Named turns come first, each shown by rows before and after it. Which turns, in which order, take the first row of each pair that follows to the second? Write the first one first, as in the answered first pair.
tuvak (before |-> after):
[ 3.72 -1.36 -0.25  4.56  3.66 -0.85 -0.75 -2.18 -0.77  2.84  0.72 -1.25] |-> [ 3.70 -1.85 -1.51  3.15  4.00  0.26  0.84 -2.13 -2.17  1.54  1.41 -1.59]
[-0.05  0.53  1.43  2.81 -2.19  5.60 -1.96  1.24  3.27 -1.36  1.47  1.24] |-> [ 0.38  0.18  0.54  2.52 -2.16  5.69 -0.65  1.42  2.40 -1.78  3.27  1.48]
[-1.22 -0.02 -0.07 -2.39 -0.50 -0.49  1.64 -0.51 -0.32 -0.87 -2.11 -1.01] |-> [-1.25  0.64  1.41 -0.86 -1.11 -1.92 -0.21 -0.14  1.16  0.77 -2.50 -0.06]
[-1.25 -0.44 -1.12 -1.67  3.70  0.66  2.77 -0.10 -2.45 -1.19 -1.06 -0.74] |-> [-1.97  0.35  1.24 -0.35  3.10 -0.22 -0.80 -0.31 -0.28 -0.16 -4.32 -0.75]
Pobi (before |-> after):
[-3.09 -1.52 -1.52  0.74  0.55  0.09  3.67 -1.29  0.30 -0.56 -2.66 -1.09] |-> [-0.91 -1.16 -1.76 -1.99  2.01 -0.35  2.90 -1.80 -1.67 -1.59 -2.21 -1.48]
[ 2.60  1.57 -0.14 -3.78 -0.54  0.04  0.21  0.70 -0.77 -0.26  2.62  1.42] |-> [ 2.18  1.79  0.71 -1.41 -1.75  0.49 -0.20  1.41  0.57  0.58  3.62  2.11]
[-0.82 -1.78 -0.14  2.63  0.20  0.43  0.20  0.79  1.61  1.85  0.42  0.37] |-> [-1.82 -2.23 -0.73  1.81  0.75  0.44  1.46  0.17  1.19  1.24 -0.91 -0.57]
[ 0.51  2.31 -0.07 -2.78 -4.50  0.13  1.31  3.53  1.34 -0.55  3.51  3.04] |-> [-1.53  1.88 -0.19 -1.49 -5.25  0.49  2.35  3.23  2.03 -0.35  2.67  2.87]
Lif (before |-> after):
[ 2.67 -0.16  1.04 -1.03  1.98 -3.43  0.11 -0.22 -0.65  1.02  1.12 -0.58] |-> [ 2.20 -0.70  1.81  2.43  1.74 -1.99 -0.80 -0.43  0.41  2.12  1.14 -0.56]
[ 1.20  3.10  2.30 -0.80 -0.42 -5.42 -2.29  0.65 -0.15  2.14 -1.44  0.06] |-> [-0.66  2.28  2.20  4.18 -1.37 -3.88 -0.39  0.91  1.31  3.57 -0.41  0.14]
[ 2.78  0.41  0.36 -1.93  2.76 -2.83  0.20 -0.41 -2.15  1.10  0.35 -1.00] |-> [ 2.04 -0.27  1.40  3.24  2.32 -0.82 -1.23 -0.49 -0.36  2.59  0.14 -1.03]
Now pairs of rows:
Between the rows of a pair lie 2 to 3 turns.
[ 0.02  0.66  0.31 -2.91  1.18 -2.71 -1.58  1.06 -0.42 -1.02 -0.86 -0.96] |-> [ 0.59  1.22  1.25 -0.45  0.00 -2.33 -2.77  2.16  1.15  0.33  1.01  0.53]
Pobi, Pobi
[-5.25 -2.41  0.15  1.38 -0.02  2.00  1.54 -1.48  2.45 -0.31 -4.33 -1.23] |-> [-5.33 -1.87  0.50  1.52  0.37 -1.34  2.14 -1.73  2.35  1.26 -4.23 -1.22]
tuvak, Pobi
[-1.78 -1.99 -0.30  3.29  2.08  2.11  0.10 -0.27  1.24  0.26 -1.46 -1.42] |-> [-1.34 -2.21 -1.48  3.07  2.09  2.41  1.64  0.06  0.46 -0.12  0.85 -1.23]
tuvak, tuvak, tuvak
[-0.80  0.81  1.15  1.06 -4.35  3.42 -0.12  2.94  2.22  1.59  4.27  2.62] |-> [-4.29 -0.91 -0.23  0.72 -4.08  4.11  3.00  1.56  1.86  0.07  1.65  1.14]
Pobi, tuvak
[-2.05 -1.89 -2.24  1.08  0.56 -0.69  5.80 -0.61 -1.57 -0.55  1.62 -0.86] |-> [ 2.31  0.57  2.46 -1.81  2.15 -3.09 -4.00 -1.27 -0.29  0.44 -2.78 -0.44]
Lif, tuvak
[ 1.52  1.98  1.98 -4.14  1.27 -3.29 -3.33 -1.15  2.03  0.35 -3.95 -0.12] |-> [ 4.33  1.51  1.86  1.40  2.07 -0.90 -4.85 -0.09  2.34  2.32  1.25  0.86]
tuvak, tuvak, Lif
[-4.66  0.97 -0.61  2.05 -3.75 -0.67  3.75  1.49  2.18  0.76  1.04  1.30] |-> [-0.15  2.04  0.44 -6.24 -1.02 -0.94 -1.28 -0.27 -0.72 -2.54 -3.26 -0.07]
tuvak, Lif
[ 0.96  0.81 -0.55 -1.62  0.65 -3.05 -1.79 -0.44 -0.69  0.91  0.74  0.49] |-> [ 0.82  0.09 -1.64 -1.91  0.65 -1.65  0.08 -0.15 -1.48  0.17  2.40  0.47]
Pobi, tuvak
[ 0.33 -0.16 -1.00 -0.44  0.07  1.24  2.89  0.56 -1.61 -0.86  2.39  1.18] |-> [-0.81 -0.62  0.49  3.15  0.50  2.95  0.46 -0.19 -0.21 -0.11 -0.01  0.58]
Lif, Lif, Pobi
[-1.77  0.56  0.53  3.38 -1.78  2.67 -1.30  0.03  1.00  1.50  0.13  0.39] |-> [-1.08  1.29 -1.86 -2.79 -1.68 -0.27  2.24  0.64 -1.40  0.10  2.31  0.74]
Lif, Pobi
[ 4.20  0.70  0.20  0.15 -0.51  0.86 -2.05  2.14 -0.71 -0.67  3.02 -0.06] |-> [ 1.04 -0.94  0.04  3.75 -0.92  4.06 -0.68  1.11  0.42 -0.97  1.15 -1.10]
tuvak, Lif, Pobi
[-2.26 -0.51  0.66  1.02 -1.67  1.83 -0.37 -1.89  3.44 -1.99 -2.42 -2.23] |-> [-0.71  0.86  2.09  1.97 -1.52 -1.42 -2.52 -1.13  4.21  0.15 -1.59 -1.27]
Pobi, tuvak
[ 1.89 -1.55  0.31 -1.01  1.96 -1.04  0.42 -0.42 -2.26 -0.25  2.22 -1.95] |-> [ 1.19 -1.11  2.41 -0.29  1.77 -1.63 -2.40 -0.89 -0.56  0.36 -1.10 -1.83]
tuvak, tuvak
[ 0.94 -0.60 -0.61  1.26  1.51 -0.15 -2.34 -1.02 -0.46 -4.71 -1.47 -3.26] |-> [-0.24 -0.63 -2.41  0.00  0.87 -1.29  1.08 -0.74 -1.08 -5.19  0.44 -2.87]
Lif, Lif
[ 1.12  2.84  1.38 -1.04 -1.33 -1.30 -2.18  2.81 -1.41 -0.62  2.02  1.23] |-> [ 0.61  2.20  0.55 -0.78 -1.79  0.49 -1.07  3.29 -1.49 -1.13  3.16  1.16]
tuvak, Pobi
[ 2.68  1.80 -2.98 -0.30  1.29 -2.03  1.49 -1.56 -1.32  0.63  2.13 -0.22] |-> [ 0.72  0.81 -2.30  4.18  0.93 -0.45  1.56 -1.89  0.62  1.93  1.15 -0.30]
Lif, Lif, Pobi
[-1.82 -0.15  0.75  4.94  0.49 -1.49 -0.55 -0.91  1.83  2.59 -1.24 -0.03] |-> [-2.48 -0.39 -1.31 -0.38  1.41 -3.78  2.80 -1.88 -0.72  0.55 -2.20 -1.08]
Pobi, Lif
[-3.58 -0.91 -1.92  0.88 -2.05  0.18  4.59 -0.41  0.64  0.13  0.41  0.29] |-> [-1.86  0.01 -0.47 -4.18 -0.52 -0.86  0.71 -1.38 -0.18 -1.63 -3.93 -0.60]
tuvak, Lif
[-2.59  1.23 -0.21  0.96  3.45 -4.21  0.01 -3.88 -0.61 -1.09 -1.83 -1.90] |-> [-2.27  0.66 -0.07  3.78  3.82 -2.76 -0.33 -3.91 -0.18 -0.14 -0.75 -1.86]
Lif, Pobi, Lif
[-1.66 -2.15 -0.32 -3.15 -0.57  0.93  2.77 -0.48 -1.40 -2.71  2.70 -1.05] |-> [-2.18 -0.43  4.19  0.50 -1.73 -1.72 -3.17 -0.09  2.88  0.73 -0.61 -0.02]
tuvak, tuvak
[ 0.71 -2.70  0.39  2.50  0.18  1.38  1.07  0.10  0.99  1.51  1.15  0.36] |-> [ 2.81 -1.42  1.69  0.37  0.48  0.76 -2.16  0.08  0.94  1.26  0.04  0.58]
Lif, Lif, Pobi
[ 1.99  2.80 -0.20 -3.86 -0.19  1.86 -0.75 -0.80 -0.63 -4.25 -1.53 -1.22] |-> [ 1.24  1.97  0.86  4.92 -1.44  3.61 -1.35  0.29  2.33 -0.61  1.32 -0.30]
Lif, tuvak
[-0.39  0.08  1.28  2.15  0.49 -3.69 -1.72 -1.09  0.13  1.70 -1.24 -0.34] |-> [-0.54 -0.44 -1.50 -0.33  0.87 -3.46  2.44 -0.94 -2.09  0.08  1.53 -0.70]
Lif, tuvak, Pobi
[-3.16 -3.68 -1.61 -1.00  0.74  2.22  4.60 -2.23 -0.51 -2.91 -4.38 -2.81] |-> [ 0.53 -1.34  2.98 -1.21  1.48 -1.30 -3.39 -2.29  1.48 -0.53 -7.35 -1.75]
Pobi, tuvak
[-1.48 -0.60  0.70  1.85 -0.12  1.71  0.09  0.79  1.26 -0.42 -2.32  0.34] |-> [-0.32 -0.72  0.11 -0.95  1.29  1.22  0.41 -0.19 -0.58 -1.63 -3.08 -0.26]
Pobi, Pobi
[ 2.64  1.79  1.43 -0.84  0.34  0.08 -4.12  0.12  0.23  0.54 -0.20 -0.81] |-> [-0.50  1.05 -1.30 -4.02 -0.13 -1.77  1.84 -0.47 -1.38 -0.82  0.00 -1.45]
Lif, Pobi, Lif
[-1.47  0.11  1.26  2.47 -2.05  1.65 -0.81  0.31  2.31 -0.48 -0.43  0.43] |-> [-1.28  1.06 -0.42 -2.29 -1.63 -2.19  2.36  0.34  0.29 -1.42  0.64  0.48]
Pobi, tuvak, Lif
[-3.20 -0.92  0.35  2.28  2.30 -2.68  0.28 -2.41  0.20  0.69 -4.06 -1.39] |-> [-2.30 -1.74 -2.58  0.94  2.60 -1.68  4.28 -1.77 -2.26 -0.72 -0.51 -1.32]
tuvak, tuvak, tuvak
[-1.62 -0.14  1.09  1.92  1.27 -3.60 -0.13 -1.93  0.38  1.81 -5.89 -0.60] |-> [ 2.13  0.46  0.83 -1.59  2.89 -4.02 -1.90 -1.95 -1.61  0.85 -4.35 -0.84]
Pobi, Pobi
[ 1.22  2.69  1.73  0.31  0.55 -5.36 -0.16  1.48  0.16  4.08 -0.33 -0.43] |-> [ 1.11  1.51 -1.33 -0.38  0.98 -3.16  4.43  1.64 -2.27  2.42  3.27 -0.86]
Lif, tuvak
[-0.14  0.00  0.78 -3.28  2.31 -0.41 -0.07 -1.92 -0.48  0.87 -3.01 -2.22] |-> [-0.46 -0.44 -1.21 -3.04  2.02 -0.51  3.27 -1.25 -1.53  1.08  0.21 -1.92]
Lif, Lif, Pobi
[-2.17 -1.40 -0.18  1.17  1.23  0.89  0.47 -0.90  0.89 -0.87 -2.49 -1.13] |-> [-2.18 -1.04  0.00  1.66  1.03 -0.88  0.11 -0.89  1.35  0.14 -2.46 -0.82]
tuvak, Pobi
[-1.39 -2.24 -1.68  2.00  3.18  3.26 -0.19 -2.92  0.29 -1.80 -4.65 -2.74] |-> [-1.67 -1.24  0.03  4.32  2.56 -0.28 -1.82 -2.60  2.23  0.91 -5.38 -2.06]
tuvak, Pobi
[-1.22 -0.76 -1.77  2.12 -0.28 -0.04  2.40 -0.14  0.13  0.66  1.97  0.53] |-> [-2.41 -0.75 -1.65 -1.15  0.23 -0.37  1.91 -1.25 -0.07 -1.01 -2.03 -0.58]
tuvak, tuvak, Lif
[ 3.84 -1.06 -1.46 -0.84  4.88 -0.55 -0.79 -3.02 -4.27 -1.36 -0.42 -2.42] |-> [ 1.39 -1.57 -1.46  7.30  2.02  1.10  1.16 -1.17 -1.01  1.42  3.27 -0.85]
Pobi, Lif, Pobi
